In the data rows, the value 50 means zero.
Here are some points, each followed by its number:
[55, 60, 73, 12, 49, 62, 30, 77, 52, 25, 51, 64, 52, 43, 81, 52, 35, 56, 63, 63, 89, 84, 82, 48, 68, 87] 0
[32, 53, 49, 45, 61, 71, 37, 33, 40, 45, 29, 62, 38, 34, 52, 46, 38, 53, 45, 60, 56, 68, 51, 50, 64, 54] 1
[31, 46, 23, 61, 80, 65, 48, 30, 53, 43, 30, 54, 43, 46, 10, 45, 36, 30, 34, 45, 66, 68, 57, 68, 39, 38] 2
[81, 50, 61, 68, 48, 41, 30, 69, 72, 60, 58, 76, 41, 61, 43, 64, 50, 32, 40, 40, 45, 28, 67, 58, 45, 49] 3
[17, 82, 66, 48, 40, 40, 60, 41, 54, 44, 38, 43, 55, 55, 48, 53, 58, 37, 65, 50, 50, 34, 32, 39, 50, 69] 4
[46, 59, 47, 56, 43, 33, 61, 53, 42, 35, 72, 17, 63, 62, 68, 45, 64, 36, 51, 64, 52, 41, 39, 24, 60, 65] 5
[68, 48, 44, 42, 46, 35, 30, 70, 76, 42, 52, 48, 56, 58, 70, 54, 50, 38, 30, 60, 54, 49, 79, 46, 60, 75] 6
[43, 44, 65, 70, 64, 42, 48, 52, 66, 35, 65, 50, 61, 48, 54, 45, 54, 42, 59, 28, 66, 26, 61, 46, 68, 56] 7
[61, 44, 30, 64, 55, 56, 60, 39, 42, 42, 55, 41, 59, 43, 52, 46, 53, 43, 40, 72, 50, 53, 48, 36, 47, 57] 8
[12, 54, 41, 23, 37, 57, 86, 46, 53, 40, 41, 54, 27, 56, 61, 56, 30, 49, 72, 70, 70, 51, 32, 57, 52, 76] 9
[36, 48, 50, 43, 57, 67, 40, 37, 47, 42, 31, 59, 41, 34, 51, 41, 38, 51, 50, 55, 56, 65, 51, 56, 69, 48] 10
[58, 47, 41, 53, 49, 36, 44, 50, 52, 79, 34, 54, 35, 83, 70, 52, 52, 46, 46, 60, 31, 37, 54, 43, 48, 39] 11
[49, 22, 23, 62, 99, 69, 51, 64, 72, 47, 42, 94, 38, 56, 48, 36, 48, 58, 16, 36, 58, 38, 82, 61, 51, 38] 12
New points follow, each followed by the numbers of its two nearest points above by angle, seen from the average point of the numbered points, smallest number first.
[90, 42, 50, 38, 68, 76, 41, 46, 43, 35, 34, 71, 60, 29, 64, 33, 23, 78, 53, 52, 78, 94, 99, 35, 61, 46] 0 10
[49, 87, 70, 28, 48, 59, 39, 70, 58, 54, 34, 70, 47, 50, 48, 68, 55, 49, 47, 41, 55, 74, 68, 72, 39, 57] 0 3
[16, 78, 61, 49, 43, 40, 60, 40, 52, 43, 41, 48, 52, 55, 43, 53, 55, 36, 59, 51, 52, 33, 33, 36, 50, 69] 4 9
[68, 67, 30, 59, 56, 28, 57, 29, 59, 57, 48, 35, 56, 46, 50, 41, 45, 49, 31, 60, 47, 31, 54, 50, 57, 64] 5 8
[51, 43, 64, 67, 14, 57, 55, 60, 34, 49, 74, 35, 56, 45, 55, 49, 47, 63, 54, 62, 49, 34, 28, 47, 59, 50] 5 8
[62, 66, 58, 41, 49, 47, 64, 36, 58, 55, 43, 80, 68, 50, 57, 68, 55, 30, 64, 45, 55, 63, 39, 55, 41, 73] 4 9
[58, 21, 34, 61, 56, 57, 85, 45, 02, 54, 63, 16, 47, 48, 53, 38, 41, 85, 62, 61, 26, 53, 35, 46, 43, 26] 5 8
[48, 39, 46, 60, 58, 71, 60, 35, 34, 64, 84, 46, 46, 50, 35, 79, 51, 45, 47, 81, 45, 39, 32, 56, 37, 41] 5 8
[23, 56, 50, 68, 38, 26, 53, 19, 50, 51, 50, 49, 53, 50, 26, 43, 85, 25, 51, 32, 45, 60, 32, 44, 38, 33] 2 4
[29, 55, 55, 51, 31, 58, 67, 47, 30, 69, 55, 58, 41, 57, 48, 60, 67, 47, 60, 46, 36, 42, 19, 59, 32, 49] 4 9
[28, 77, 70, 61, 42, 25, 30, 50, 32, 60, 40, 33, 49, 54, 42, 50, 78, 31, 36, 49, 20, 56, 34, 57, 43, 39] 4 11
[52, 20, 53, 50, 42, 32, 32, 60, 49, 50, 57, 39, 41, 64, 59, 46, 45, 61, 56, 54, 50, 47, 57, 49, 57, 28] 3 11
[18, 52, 52, 65, 38, 29, 55, 21, 49, 46, 54, 49, 53, 48, 28, 47, 87, 23, 54, 34, 45, 58, 35, 42, 40, 33] 4 5
[67, 67, 26, 65, 57, 30, 60, 24, 56, 61, 47, 33, 56, 41, 46, 39, 47, 52, 31, 63, 43, 29, 51, 49, 59, 60] 5 8
[50, 39, 68, 70, 07, 63, 51, 61, 34, 47, 82, 37, 54, 47, 62, 44, 48, 61, 54, 67, 50, 29, 28, 48, 61, 50] 5 8
[50, 89, 69, 24, 47, 60, 37, 75, 59, 53, 35, 70, 51, 51, 46, 71, 56, 47, 46, 49, 58, 72, 69, 74, 39, 61] 0 3
[82, 49, 58, 66, 46, 43, 30, 72, 77, 60, 59, 72, 45, 66, 45, 66, 46, 35, 37, 42, 46, 27, 72, 62, 45, 49] 3 6
[55, 21, 30, 62, 64, 69, 61, 35, 41, 51, 54, 55, 71, 47, 59, 32, 53, 59, 45, 46, 52, 61, 45, 43, 49, 42] 8 12
[20, 17, 50, 39, 48, 51, 64, 47, 41, 36, 54, 39, 35, 61, 62, 48, 44, 64, 67, 63, 53, 40, 39, 44, 62, 45] 5 9
[10, 10, 48, 37, 48, 53, 69, 41, 42, 32, 57, 37, 36, 62, 68, 49, 41, 66, 71, 62, 48, 39, 34, 45, 66, 49] 5 9
[73, 44, 64, 56, 39, 37, 51, 74, 34, 40, 67, 19, 72, 64, 43, 43, 40, 62, 58, 65, 44, 31, 32, 33, 61, 51] 5 8
[01, 51, 55, 69, 32, 20, 56, 09, 48, 42, 53, 48, 52, 50, 21, 42, 97, 12, 59, 22, 48, 58, 29, 44, 38, 27] 2 4
[69, 30, 32, 15, 70, 76, 63, 53, 49, 26, 53, 59, 64, 48, 64, 48, 32, 54, 55, 64, 83, 85, 67, 43, 47, 63] 0 8
[33, 46, 44, 74, 49, 47, 55, 49, 22, 72, 59, 54, 40, 59, 39, 56, 70, 45, 39, 63, 25, 28, 27, 53, 38, 23] 8 11
[55, 35, 28, 36, 46, 42, 56, 43, 37, 62, 47, 48, 46, 63, 76, 45, 47, 58, 54, 68, 48, 62, 42, 43, 56, 36] 8 11
[51, 39, 49, 58, 54, 73, 64, 37, 31, 64, 73, 47, 49, 48, 35, 70, 48, 50, 51, 74, 43, 45, 36, 59, 34, 34] 2 8
[53, 30, 46, 39, 61, 85, 45, 79, 47, 41, 77, 67, 35, 51, 46, 63, 43, 67, 45, 53, 62, 50, 69, 58, 52, 39] 0 12
[47, 51, 61, 55, 36, 59, 39, 59, 48, 52, 54, 44, 39, 45, 52, 49, 48, 56, 44, 53, 38, 46, 57, 66, 55, 49] 3 11
